One hidden turn or mirror swaps the rows below in pairs. Which row is each named row swapped with?
The rows were stretched afterwards, more along some directions than others.
z_998: [ 11   0  -3   7   5  -3  13  -4  11  12   2  13   1   0  -8   7  14   1
   6  14 -17]
z_929: [  8   0  -4   7   2  -3  11  -2   8  15   4   6  -3  -4 -10   8  16  -2
   6  14 -17]
z_32: [ -5   8 -12  -2  -2 -12  24   8   4  12  12  14   8   6 -16   5   2 -19
   2  17 -13]
z_391: [  9   3  10   8 -13  14  -4  17   1  -1  19   6  -8 -22 -19   0   2   4
  -4  -6  10]
z_189: [  2  -8  12  10  -5   5 -12  -1  -3  -5  16  -2   9  -8   3  10  -4   8
  12  -4   1]
z_53: [ -6  10   0  -5  -4  -4  24   9   2  11  15  14   6   0 -12  10  -1 -12
   1  20 -13]
z_203: [ -6  -1   2  -4  -9  -5  -3   4   4  -7   7  11   6  -4 -26 -10  -1  -8
   2  -5   0]
z_24: [ -8  12  -2  -6  -7  -3  24  10   4   6  15  13   5   0  -9   7  -4 -12
   1  14 -10]
z_624: [  5   0   7  -6 -19  10  -6  -3  -1  -3  16   3   0 -17  -3  -7   5  16
 -10   1   5]
z_734: [ 10  -1   6   9 -10  10  -4  15   1   1  20   1  -5 -16 -21  -5   6   6
  -5  -8   7]
z_351: [ -6  -2   4  -4  -8  -4  -3   6   4  -7   5   7   5  -1 -26  -8  -5  -8
   0  -4   0]
z_452: [  7   4  -6   7   2  -3  13  -2   9  12   7   6  -1   1 -11  11  11  -1
   4  16 -18]
z_504: [ -4   0   4  -6  -8  -4  -2   7   6  -2   1  12   7  -8 -23 -11  -4  -3
   0  -1   1]
z_94: [ -3  -6  12   7  -9   3 -11  -5  -7  -5  21  -2   6  -5  -3  10  -1   2
  10   0   0]
z_770: [ -2  -5  14   7  -6   4 -12  -3  -2 -10  15  -1   9  -4  -3   9  -4   6
   8   0  -1]
z_450: [  8  -1  -9   6   3  -3  15   0  11  12   4   6   0   1 -10   5  14  -1
   6  11 -19]
z_759: [ -3  -4  14   8  -8   6 -11  -5  -3  -8  19   0   7  -4  -3  10  -1   5
  10  -4  -1]
z_980: [  5   8   0 -12 -18   5   4  -1   5  -2  15   4   4 -13 -13  -9   2  13
 -20   4   4]
z_258: [ 15  -1  11  11  -9   7  -2  11   3   2  17   7  -1 -21 -15   0   4  10
  -8  -1   9]
z_958: [ -9   7  -8  -6  -8  -5  23   8   3  11  18  11   6   3 -10   6  -2 -17
   2  12  -9]
z_960: [  3   2  10 -10 -22   9  -2  -2   2  -7  18   4   2 -18  -2  -5   0  13
 -11   3   8]
z_25: [  8  -2  12   6 -15  13  -4  15   3   0  16   4  -8 -24 -19  -2   2   1
  -6  -6  10]
z_489: [ 12   2  10  10 -10  10  -8  12   2   4  15   7   0 -19 -21  -2   4   6
 -10   2   9]
z_755: [ -6  10  -7  -1  -3  -4  26   9   3   9  16  12   3   3 -11  10  -2 -14
   3  15 -12]
z_905: [ -9   9  -7  -1  -6  -7  24   8   2  10  16  14   4   2  -9   8  -2 -16
   4  16 -10]
z_648: [ -7  -2   8  -8  -9   3  -3   9   6  -8   9  10   5  -9 -23  -8  -6  -6
   2  -6   0]
z_658: [ 10   0  12   8 -11  13 -10  20   0  -2  18  -1  -2 -22 -17  -1   2   8
  -4  -8   6]
z_830: [  7   6  -3   9   4  -2  14  -2  10  14   5   9   4   1  -8  11  11   2
   5  19 -20]
z_69: [ -6  11  -9  -8  -4  -4  23   8   2  10  15  12   6   2 -15  11   0 -18
   0  16 -13]
z_984: [  7   2  -1   6   1   0  15  -3  12  14   2   7   0  -1  -7   7  14   3
   4  15 -19]
z_232: [ 12   2  13   9 -10   9  -4  18   1   3  17   7  -1 -17 -20  -1  -2   4
  -6  -3   4]
z_943: [  5   3   8  -7 -19   9  -2  -3   3  -2  12   5   4 -13  -6  -7   3  17
 -13   6   6]
z_969: [ -1 -13  15   6  -7   7 -14  -4  -2  -7  19  -2   5  -8   1   8  -1   4
  12  -6   0]
z_848: [  9   1   1  -8 -16   1  -5  -4   1  -3  15   2   7 -10  -7  -9   4  13
 -11   4  -1]
z_80: [ -7   2   6  -8  -9  -3  -4   7   3  -2   7   8   3  -6 -27 -11  -3  -8
  -2  -4  -2]
z_301: [ -8  -3  15   5 -11   7 -10  -2  -4 -10  22  -3   1  -7   0   8  -6   2
  10  -1   2]
z_580: [  8   5   4  -9 -16   6  -4  -6   3  -2  11   3   4 -11  -7  -7   4  15
 -14   7   2]
z_313: [ -7   7  -6  -3  -5  -7  24  12   2   9  15  12   7  -1 -12   8   0 -17
   3  15 -12]
z_310: [  8   0   8   6 -13  14  -5  18   1   1  14   6  -7 -22 -21  -7   3   5
  -7  -9   8]
z_297: [ -4  11  -7  -4  -3  -3  23  12   6   8  13  17   9  -1 -12   9   0 -10
   3  18 -12]
z_674: [  3   4   4 -12 -21   5  -1  -5   1  -3  16   5  -2 -14  -8  -8   5  11
 -13   5   7]
z_860: [  5   6   7  -9 -17   6  -2  -2   1  -3  19   6   5 -16 -10  -9   5  17
 -13   7   4]
z_462: [ -3  -9  18   7 -12   9 -14  -2  -3  -8  18  -2   0  -6  -8  11  -1   6
   9  -7  -1]
z_59: [ -6  11  -3  -5  -5  -8  25   8   4   9  14  16   5   2 -15   8  -3 -17
  -1  20 -10]
z_152: [ 10   0   7   9 -10   7  -5  18   0   0  16   7   0 -18 -19  -1   1   0
  -5  -3   9]
z_605: [  5   5  -6   8   1  -2  14  -2  10  16   3  10  -2  -3 -11   7  12   0
   5  16 -18]
z_776: [  8  -2  -7   6   2  -4  13  -2   7  19   5   7  -1   2 -10   8  16  -6
   6  16 -18]
z_31: [ -9  -4   5  -6 -14  -2  -4   9   3 -12  11  10   3  -6 -25  -6  -4  -5
   3  -9   1]
z_937: [ -5   1   4  -3  -9  -2  -1   7   7  -8   6  12   5  -5 -26 -10  -3  -3
   2  -4   0]
z_382: [ -7   6  -8  -4  -2  -9  22   6   4   7  15  14  10   6 -11   4   0 -18
   0  15 -11]
z_599: [  1  -7  14  10  -5   6 -15  -1  -2 -10  19  -1   6  -7   4   7  -1   9
  11  -8  -1]
z_17: [ -5   2   6  -7  -8  -2   1   6   7  -6   4  13   7  -9 -22  -9  -8  -4
   1   0   1]
z_515: [  8   5  -4   8   5   1  11  -2  11  14   4   8   3  -1 -14   9  14   0
   2  17 -20]
z_962: [  7   4  -5   5   3  -6  17  -5   9  16   2  11  -2  -1 -13   6  14  -1
   4  20 -19]
z_191: [  4  -1  10 -11 -18   3  -5  -1   2  -4  13   3   3 -13  -7 -12   3  14
 -11   1   5]
z_494: [  1  -9  13   9  -5   4 -10  -5  -3  -4  16  -2   5  -7   1  10  -3   3
  11  -2   1]
z_543: [ 10  -2   3   8 -12   9  -5  16   1   0  15   4  -1 -20 -20  -3   5   4
  -5  -4   9]
z_112: [ 10   2  -2  10   2  -1  10   0  11  15   5  13   3  -8 -10   8  15   3
   8  18 -16]
z_194: [  6   4  -2  -7 -16   5  -4  -1   4  -6  17   5   8 -11 -10 -10   3  12
 -16   3   7]
z_682: [ -9   0   8  -2  -9  -1  -3   9   5  -7   8   9  -3  -9 -25 -10  -4  -8
   3  -3   2]

z_32 swaps with z_830
z_648 swaps with z_969
z_69 swaps with z_998

